128 stands for zero in the data rows.
Here are some points:
tensor([176, 075, 132, 120, 186, 112, 121, 073, 134, 136, 105, 122, 063, 110,
        119, 109, 231, 112, 104, 120, 147, 106, 177, 145])
tensor([173, 179, 117, 034, 121, 095, 161, 122, 099, 105, 159, 156, 154, 106,
        134, 166, 125, 174, 138, 132, 121, 158, 122, 047])
tensor([188, 189, 121, 042, 117, 108, 161, 097, 109, 103, 169, 133, 148, 106,
        138, 155, 130, 164, 158, 145, 118, 158, 125, 043])
tensor([195, 167, 115, 047, 123, 088, 166, 115, 088, 107, 164, 126, 153, 120,
        144, 164, 125, 172, 151, 159, 124, 164, 110, 054])
tensor([039, 110, 117, 212, 114, 196, 131, 144, 144, 118, 090, 173, 134, 090,
        158, 141, 058, 105, 085, 105, 193, 142, 158, 189])
tensor([193, 153, 141, 044, 121, 095, 118, 099, 107, 120, 166, 162, 139, 100,
        150, 169, 142, 149, 140, 156, 142, 178, 118, 049])
tensor([071, 094, 137, 255, 142, 140, 115, 204, 181, 130, 114, 121, 147, 166,
        140, 092, 086, 034, 140, 119, 128, 115, 139, 174])
tensor([124, 069, 114, 186, 160, 128, 099, 122, 167, 200, 077, 099, 100, 102,
        133, 068, 232, 058, 099, 104, 167, 096, 174, 193])
tensor([192, 175, 133, 048, 122, 114, 163, 121, 096, 086, 166, 143, 145, 117,
        144, 154, 126, 176, 146, 146, 131, 171, 119, 050])
tensor([072, 055, 137, 236, 120, 134, 143, 158, 154, 170, 075, 129, 093, 114,
        123, 124, 168, 054, 173, 080, 123, 084, 132, 229])
tensor([175, 193, 144, 059, 122, 125, 184, 131, 106, 090, 159, 159, 158, 130,
        131, 160, 101, 197, 147, 130, 123, 141, 104, 054])
tensor([216, 155, 119, 049, 128, 113, 174, 089, 096, 113, 146, 140, 127, 138,
        124, 134, 152, 176, 136, 143, 112, 131, 163, 064])
tensor([127, 215, 123, 136, 114, 147, 247, 119, 096, 093, 130, 117, 165, 188,
        125, 152, 062, 160, 163, 088, 109, 111, 117, 110])
tensor([178, 185, 143, 045, 120, 100, 174, 132, 083, 081, 169, 152, 144, 125,
        130, 151, 112, 200, 126, 134, 134, 163, 114, 058])
tensor([181, 183, 139, 055, 111, 108, 155, 131, 089, 086, 162, 130, 146, 115,
        129, 184, 106, 185, 166, 154, 114, 175, 117, 031])
tensor([172, 176, 117, 049, 123, 104, 167, 138, 094, 105, 180, 127, 149, 118,
        139, 171, 118, 184, 148, 139, 125, 163, 129, 049])
tensor([184, 185, 132, 045, 123, 121, 166, 115, 095, 089, 173, 135, 141, 133,
        132, 171, 134, 205, 129, 139, 116, 167, 117, 043])
tensor([029, 069, 137, 226, 152, 102, 138, 143, 129, 193, 121, 079, 146, 105,
        116, 109, 068, 068, 141, 118, 145, 054, 118, 255])
tensor([020, 068, 082, 231, 093, 096, 100, 154, 153, 160, 082, 093, 132, 119,
        087, 090, 095, 101, 105, 114, 119, 096, 116, 197])
tensor([043, 112, 149, 216, 119, 177, 091, 127, 178, 161, 111, 099, 133, 139,
        149, 117, 111, 072, 115, 089, 144, 062, 145, 228])
tensor([154, 076, 067, 139, 148, 101, 070, 076, 162, 178, 082, 134, 068, 109,
        122, 104, 217, 075, 098, 143, 138, 099, 173, 170])
tensor([087, 068, 137, 228, 127, 147, 116, 150, 110, 133, 079, 135, 096, 108,
        156, 109, 138, 091, 118, 128, 131, 097, 091, 212])
tensor([184, 168, 132, 046, 105, 097, 149, 116, 090, 097, 170, 136, 129, 155,
        138, 155, 128, 164, 166, 158, 118, 170, 094, 049])
tensor([060, 053, 134, 197, 121, 139, 079, 159, 160, 182, 102, 097, 143, 117,
        106, 072, 132, 095, 109, 069, 145, 105, 171, 206])
tensor([173, 175, 136, 057, 118, 122, 158, 115, 100, 091, 159, 151, 144, 129,
        147, 176, 123, 177, 148, 140, 105, 153, 112, 046])
tensor([061, 065, 129, 225, 141, 184, 123, 125, 168, 179, 074, 114, 091, 166,
        134, 110, 126, 064, 127, 095, 107, 099, 141, 225])
16 more points follow, each with its number after it:
tensor([189, 169, 124, 047, 104, 117, 173, 105, 094, 091, 163, 147, 135, 146,
        138, 151, 137, 178, 158, 129, 132, 160, 130, 048]) 0
tensor([176, 199, 125, 051, 100, 117, 162, 124, 084, 092, 164, 149, 161, 135,
        125, 173, 108, 175, 136, 136, 119, 166, 090, 040]) 1
tensor([183, 168, 146, 033, 127, 106, 162, 117, 094, 100, 167, 157, 138, 121,
        135, 174, 122, 191, 143, 142, 119, 153, 107, 049]) 2
tensor([190, 175, 125, 052, 117, 110, 177, 126, 101, 089, 162, 141, 155, 128,
        144, 165, 138, 181, 133, 172, 134, 162, 123, 033]) 3
tensor([113, 083, 102, 217, 162, 161, 111, 151, 140, 192, 081, 122, 113, 114,
        145, 048, 165, 094, 092, 070, 145, 077, 156, 219]) 4
tensor([057, 066, 141, 230, 120, 138, 096, 159, 166, 149, 103, 111, 117, 139,
        137, 112, 170, 131, 081, 136, 143, 125, 140, 255]) 5
tensor([190, 183, 157, 048, 115, 094, 160, 120, 097, 105, 161, 158, 144, 101,
        131, 173, 122, 172, 128, 144, 142, 145, 108, 033]) 6
tensor([099, 100, 182, 209, 170, 189, 072, 136, 156, 179, 089, 106, 135, 165,
        138, 090, 101, 099, 166, 157, 156, 111, 136, 189]) 7
tensor([080, 119, 123, 246, 141, 171, 104, 134, 179, 186, 069, 091, 163, 079,
        101, 064, 151, 081, 122, 083, 160, 105, 131, 214]) 8
tensor([186, 184, 121, 034, 125, 090, 142, 114, 094, 088, 164, 156, 135, 114,
        131, 161, 106, 162, 136, 176, 122, 153, 104, 030]) 9
tensor([035, 072, 094, 233, 128, 171, 111, 138, 165, 156, 094, 112, 143, 129,
        110, 074, 110, 073, 154, 123, 137, 078, 122, 217]) 10
tensor([202, 102, 069, 119, 138, 115, 112, 084, 128, 151, 088, 078, 086, 134,
        118, 076, 213, 094, 134, 149, 092, 100, 131, 141]) 11
tensor([134, 062, 109, 174, 147, 097, 068, 150, 145, 182, 094, 057, 064, 117,
        132, 102, 200, 081, 088, 141, 089, 132, 120, 191]) 12
tensor([199, 181, 141, 035, 126, 090, 157, 115, 103, 078, 170, 144, 139, 105,
        133, 171, 123, 177, 134, 147, 129, 157, 119, 047]) 13
tensor([134, 164, 145, 062, 108, 072, 109, 127, 101, 111, 199, 158, 120, 161,
        125, 187, 097, 119, 170, 164, 132, 197, 071, 057]) 14
tensor([182, 173, 124, 044, 132, 110, 168, 114, 096, 086, 165, 138, 143, 125,
        122, 165, 126, 174, 154, 150, 122, 148, 127, 047]) 15
Which of these numbered points is nearest to each point below, looking only along the 7 directions in which the first points spread most? Its number follows each.
tensor([201, 183, 124, 063, 110, 110, 170, 081, 086, 083, 151, 155, 143, 162,
        142, 152, 133, 152, 156, 129, 125, 162, 130, 061]) > 0
tensor([157, 193, 141, 080, 080, 130, 174, 135, 102, 087, 173, 139, 160, 164,
        147, 148, 080, 159, 158, 124, 116, 176, 109, 065]) > 1
tensor([144, 057, 104, 179, 150, 113, 073, 104, 143, 174, 064, 071, 110, 131,
        141, 064, 152, 072, 109, 129, 109, 088, 139, 203]) > 12
tensor([180, 170, 129, 036, 130, 111, 147, 109, 097, 108, 180, 144, 144, 120,
        129, 178, 149, 177, 139, 146, 123, 150, 115, 026]) > 13
tensor([218, 098, 077, 096, 154, 111, 122, 083, 101, 141, 106, 076, 090, 136,
        129, 090, 210, 103, 136, 147, 090, 121, 127, 110]) > 11
tensor([121, 002, 136, 130, 211, 046, 000, 193, 164, 131, 058, 049, 118, 047,
        129, 107, 110, 056, 111, 162, 214, 085, 090, 131]) > 12
tensor([117, 150, 174, 054, 122, 111, 141, 137, 148, 090, 173, 184, 126, 089,
        133, 217, 129, 186, 124, 152, 133, 161, 124, 034]) > 6
tensor([196, 163, 127, 048, 117, 103, 141, 107, 104, 101, 178, 152, 136, 133,
        144, 161, 135, 162, 142, 157, 132, 180, 117, 046]) > 3
tensor([054, 094, 174, 216, 117, 150, 073, 130, 148, 219, 107, 107, 150, 156,
        140, 074, 112, 043, 082, 097, 135, 056, 150, 198]) > 8
tensor([157, 079, 079, 122, 151, 092, 052, 119, 142, 168, 091, 048, 086, 124,
        130, 091, 186, 080, 116, 151, 105, 121, 101, 162]) > 12
tensor([167, 159, 140, 035, 118, 104, 151, 144, 120, 122, 173, 142, 144, 093,
        135, 197, 084, 182, 133, 169, 147, 144, 114, 049]) > 6
tensor([172, 191, 122, 033, 120, 107, 146, 123, 092, 098, 155, 124, 158, 119,
        144, 168, 117, 163, 159, 175, 105, 152, 081, 044]) > 9
tensor([092, 041, 137, 197, 139, 150, 122, 129, 170, 148, 067, 099, 112, 113,
        122, 061, 185, 099, 103, 087, 125, 098, 187, 218]) > 4
tensor([075, 054, 094, 152, 186, 134, 012, 177, 197, 171, 047, 150, 083, 041,
        124, 118, 092, 029, 091, 119, 205, 108, 122, 110]) > 5
tensor([168, 180, 131, 042, 123, 116, 164, 106, 103, 085, 170, 149, 132, 122,
        125, 162, 119, 181, 147, 150, 124, 150, 118, 044]) > 15
tensor([187, 182, 156, 036, 129, 100, 125, 131, 102, 090, 164, 147, 150, 098,
        140, 175, 101, 194, 124, 162, 139, 164, 106, 047]) > 6
tensor([187, 190, 131, 048, 096, 106, 164, 115, 096, 084, 179, 140, 141, 125,
        127, 156, 120, 175, 136, 146, 127, 154, 116, 064]) > 15
tensor([182, 188, 125, 046, 148, 104, 162, 120, 088, 115, 164, 135, 147, 128,
        130, 169, 117, 188, 148, 146, 136, 167, 100, 042]) > 2
tensor([116, 103, 124, 072, 216, 121, 201, 104, 081, 128, 091, 201, 145, 044,
        080, 111, 214, 172, 099, 121, 147, 086, 153, 166]) > 11
tensor([191, 191, 123, 067, 104, 117, 185, 105, 092, 092, 163, 145, 158, 140,
        138, 157, 129, 174, 153, 138, 115, 154, 136, 065]) > 0
tensor([034, 074, 138, 167, 142, 235, 074, 162, 134, 120, 133, 187, 181, 099,
        145, 180, 126, 046, 081, 166, 186, 066, 148, 156]) > 7
tensor([179, 167, 121, 048, 119, 095, 148, 120, 102, 097, 165, 150, 134, 140,
        130, 162, 122, 165, 142, 150, 127, 164, 113, 039]) > 3
tensor([122, 064, 118, 185, 136, 118, 072, 150, 138, 204, 083, 080, 111, 111,
        144, 059, 190, 043, 072, 148, 126, 085, 133, 212]) > 12
tensor([156, 081, 090, 151, 255, 142, 080, 159, 116, 141, 082, 049, 149, 101,
        079, 063, 207, 124, 053, 136, 104, 068, 063, 139]) > 12
tensor([050, 172, 201, 188, 125, 186, 123, 154, 196, 141, 080, 168, 119, 154,
        116, 126, 069, 112, 082, 080, 148, 121, 167, 181]) > 7
tensor([160, 085, 123, 155, 206, 141, 098, 144, 170, 167, 070, 088, 108, 129,
        124, 090, 142, 113, 102, 152, 124, 051, 136, 151]) > 12
tensor([164, 118, 134, 025, 167, 095, 098, 103, 113, 122, 173, 165, 107, 096,
        147, 197, 187, 163, 128, 183, 135, 184, 112, 064]) > 6
tensor([180, 184, 135, 048, 130, 101, 167, 119, 088, 093, 163, 145, 161, 138,
        125, 173, 128, 178, 126, 140, 125, 153, 100, 045]) > 15
tensor([208, 163, 131, 045, 126, 098, 159, 097, 095, 096, 178, 146, 138, 123,
        141, 172, 147, 179, 134, 149, 130, 138, 104, 038]) > 13
tensor([204, 188, 123, 031, 117, 117, 162, 104, 096, 105, 159, 152, 132, 112,
        140, 159, 132, 174, 131, 147, 125, 149, 107, 059]) > 2
tensor([106, 122, 154, 107, 089, 070, 064, 128, 115, 106, 178, 150, 112, 163,
        135, 192, 089, 108, 150, 147, 133, 211, 062, 126]) > 14
tensor([182, 197, 143, 045, 121, 107, 171, 115, 079, 096, 176, 142, 149, 131,
        133, 177, 127, 178, 143, 149, 119, 152, 108, 041]) > 2
tensor([147, 188, 131, 110, 068, 135, 176, 116, 097, 081, 178, 179, 134, 175,
        136, 162, 084, 134, 178, 124, 127, 179, 116, 069]) > 1
tensor([176, 160, 145, 048, 149, 121, 161, 098, 098, 099, 162, 166, 139, 099,
        135, 167, 141, 167, 132, 139, 134, 158, 131, 061]) > 6
tensor([182, 164, 138, 056, 108, 114, 149, 114, 078, 082, 160, 144, 132, 093,
        132, 155, 116, 181, 144, 152, 116, 166, 116, 050]) > 6
tensor([182, 174, 136, 045, 130, 105, 156, 127, 084, 096, 167, 148, 158, 120,
        121, 164, 118, 179, 142, 131, 121, 160, 118, 042]) > 15
tensor([075, 072, 134, 226, 140, 146, 125, 138, 174, 168, 059, 090, 114, 082,
        114, 079, 142, 078, 122, 111, 106, 102, 123, 188]) > 5
tensor([048, 075, 124, 188, 125, 151, 092, 150, 138, 162, 073, 086, 112, 157,
        133, 066, 122, 056, 116, 088, 088, 076, 114, 212]) > 10
tensor([075, 046, 160, 111, 227, 134, 046, 126, 208, 147, 028, 048, 142, 080,
        115, 170, 165, 106, 091, 174, 186, 087, 122, 164]) > 12
tensor([057, 094, 139, 207, 148, 166, 094, 117, 171, 167, 098, 098, 075, 097,
        140, 077, 116, 097, 151, 105, 099, 122, 139, 204]) > 5
tensor([000, 109, 176, 203, 136, 170, 142, 165, 145, 094, 140, 155, 145, 155,
        117, 162, 032, 140, 159, 078, 212, 110, 118, 132]) > 7
tensor([111, 068, 113, 192, 133, 086, 094, 135, 171, 158, 099, 058, 123, 120,
        116, 073, 133, 086, 110, 126, 126, 096, 130, 210]) > 12
tensor([149, 221, 134, 105, 107, 145, 224, 135, 085, 069, 152, 135, 150, 166,
        126, 155, 076, 176, 151, 094, 120, 124, 116, 079]) > 1
tensor([174, 182, 132, 078, 100, 115, 167, 120, 092, 074, 174, 178, 155, 165,
        140, 167, 100, 169, 148, 137, 118, 171, 102, 072]) > 1
tensor([190, 159, 115, 043, 121, 105, 154, 085, 083, 089, 168, 140, 143, 104,
        134, 169, 129, 181, 142, 146, 128, 169, 129, 046]) > 13
tensor([191, 185, 140, 055, 104, 107, 175, 100, 089, 091, 164, 151, 132, 128,
        136, 156, 126, 179, 130, 150, 133, 151, 125, 044]) > 15
tensor([176, 176, 119, 038, 114, 111, 156, 117, 098, 087, 162, 157, 148, 121,
        135, 169, 126, 186, 150, 147, 126, 162, 104, 044]) > 3
